Each path below is one point turned by a fixed rotation once a step. After each direction that follows a path, write how fast that rotation turns it, in degrees each step (0 if it stays still).
Each turn is a multiple of 5 degrees from 10 to 175, or 0.
Each row of a path follows its step; steps can be skipped.

step 0: [-0.92  1.95 -1.45 -3.11 -0.79 -1.59  0.98 -1.21 -0.91 -1.39  1.84 -0.39
  0.40 -2.58  0.33 -1.36 -1.86 -1.30  0.99 -0.04 -0.20 -1.24  0.05 -0.67
  0.16  0.98 -1.89  0.27 -0.86 -0.34  0.16 -1.38 -0.99 -0.34 -0.50  0.18
  0.32  0.35  0.66 -1.65  1.27]
step 1: [ 2.54  1.06  1.76 -0.31  0.35 -1.23 -1.99  0.63  0.91  0.87  0.63  1.01
  1.28 -1.74 -0.72 -0.16  0.72 -0.15  0.56  2.41  1.57  0.00 -1.23  0.59
 -1.73  1.01 -0.75 -1.16  0.65  0.57  0.63  0.97  1.51 -1.03 -0.44 -0.77
  1.94 -1.65  0.86  1.60  1.45]
step 2: [ 0.19  2.56  0.87 -1.31  0.30  0.29 -0.88 -0.19 -1.79 -2.82  1.42  1.01
  0.11 -0.36 -1.01 -1.16 -0.31  1.26 -1.43 -0.60 -1.29 -0.74 -1.85  0.00
  0.21  1.69  1.04  0.63 -2.09  0.37  0.20 -0.24 -0.07 -0.02 -0.51 -0.53
 -0.47 -1.40  1.35 -2.71 -1.56]
step 3: [ 1.10  0.71  0.28 -0.49  0.64 -1.42  0.46 -0.78 -0.05  0.31 -0.18  2.63
  1.15 -2.11  1.34  0.47 -0.94  0.24  2.78 -0.65  0.77  0.88 -0.46 -1.62
 -1.17 -0.43 -0.82 -0.72  0.10 -1.07  0.90  0.47 -0.50 -0.12 -0.74 -2.23
 -1.95 -1.18  1.72  2.24 -1.16]
step 4: [ 0.73  1.08  0.86 -1.43  0.32  1.33 -0.19  1.06 -2.05  1.08  0.14 -1.98
  1.21 -0.98 -0.19  1.27  1.70  1.47 -0.85  1.15 -2.12 -2.20 -1.49  0.29
 -2.14 -1.10  1.65 -0.14 -0.48 -0.74  1.21  0.72  0.24 -0.18  0.16  0.59
 -1.20 -2.32 -0.34 -0.33 -0.53]
step 5: [-0.62 -0.73 -1.12 -0.73  0.03 -1.64  0.86  1.05 -1.54 -1.33 -1.24  0.28
  0.61 -0.12 -2.78  1.00 -1.39 -0.02  2.11 -1.39 -0.36 -0.68 -1.90 -2.09
  1.14 -1.66  0.57  0.64 -1.21  0.59 -0.52 -0.79  0.21 -1.88  0.87 -1.41
 -0.73 -0.33  2.45  1.20 -0.04]
step 6: [ 0.51  1.64  1.67 -0.49 -0.05 -1.53  0.37  2.16  1.34  2.22 -1.08 -0.02
  1.11 -0.87  1.02  1.76 -0.30 -1.52  0.22  0.82 -1.93 -2.51  0.17  0.39
 -2.32 -1.01 -2.06 -0.29 -0.32 -1.18 -1.00 -0.95 -0.59 -0.56  0.69  0.43
 -0.78 -0.01  0.75 -1.28  0.25]
step 7: [ 0.29  0.01  2.99  0.51 -1.04  0.18 -0.91 -0.15 -0.29 -0.84 -1.14 -2.07
  1.33  0.07 -3.35  0.39 -1.26  0.30  1.22  0.93 -0.90  0.80 -0.08  0.42
  1.62 -0.71  1.33 -1.97 -2.71  0.05  0.10  0.80  0.68 -0.14  0.20 -0.55
  0.27 -0.26  1.51 -0.80  1.26]
step 8: [-0.46  0.27  0.34  0.62 -0.35 -2.19  1.79  0.34 -0.20  1.50  1.90  2.85
  0.36  0.31  0.27  1.83 -0.06 -2.02 -1.00  0.35 -1.14 -0.73  0.08 -1.70
  0.60  0.80  0.05  0.61 -2.28 -1.06 -0.08  1.60 -1.82 -0.60 -1.10 -0.38
 -0.37  1.46  1.56 -1.48  0.29]
Speeds:
[ 0.06  0.74  0.17  0.45 -0.99  0.35  0.00 -0.79 -0.10  0.58  0.15  0.77
 -0.07 -0.66  0.00 -0.32  0.07  0.44 -0.27 -0.33  0.31 -0.25 -0.05  0.04
 -0.01 -0.41  0.49  0.37  0.27  0.37  0.28 -0.22  0.40  0.10 -0.02  0.12
  0.32  0.23  0.48  0.05 -0.29]	45
[ 0.13 -0.16 -0.06 -0.92 -0.42  0.19  0.08 -0.57 -0.06  0.21 -0.25 -0.30
  0.00 -0.22 -0.17  1.00 -0.53 -0.11 -0.22 -0.21  0.29 -0.09  0.32  0.66
  0.14  0.10 -0.17 -0.19 -0.06  0.13  0.51  0.90 -0.23  0.48 -0.18 -0.65
 -0.10  0.27 -0.24 -0.08 -0.58]	90
[-0.56  0.41  0.08 -0.68 -0.03  0.21 -0.06 -0.61  0.30 -0.40  0.33 -0.31
  0.00  0.03 -0.29 -0.19 -0.19 -0.75 -0.48  0.04 -0.49  0.10 -0.09 -0.13
 -0.29 -0.37  0.54 -0.52  0.46 -0.43 -0.75  0.04  0.05  0.21  0.15  0.78
  0.11 -0.40  0.00 -0.17 -0.68]	160
[ 0.31 -0.14 -0.05  0.30 -0.04  0.01  0.21 -0.06  0.58  0.64 -0.04 -0.08
  1.37 -0.11 -0.58 -0.13  0.59  0.22 -0.44 -0.26 -0.30  0.28  0.03  0.52
 -0.60  0.58 -0.15 -0.04  0.32  0.12 -0.08 -0.07 -0.09  0.04  0.67 -0.14
 -0.06 -0.45 -0.48 -0.07 -0.04]	140
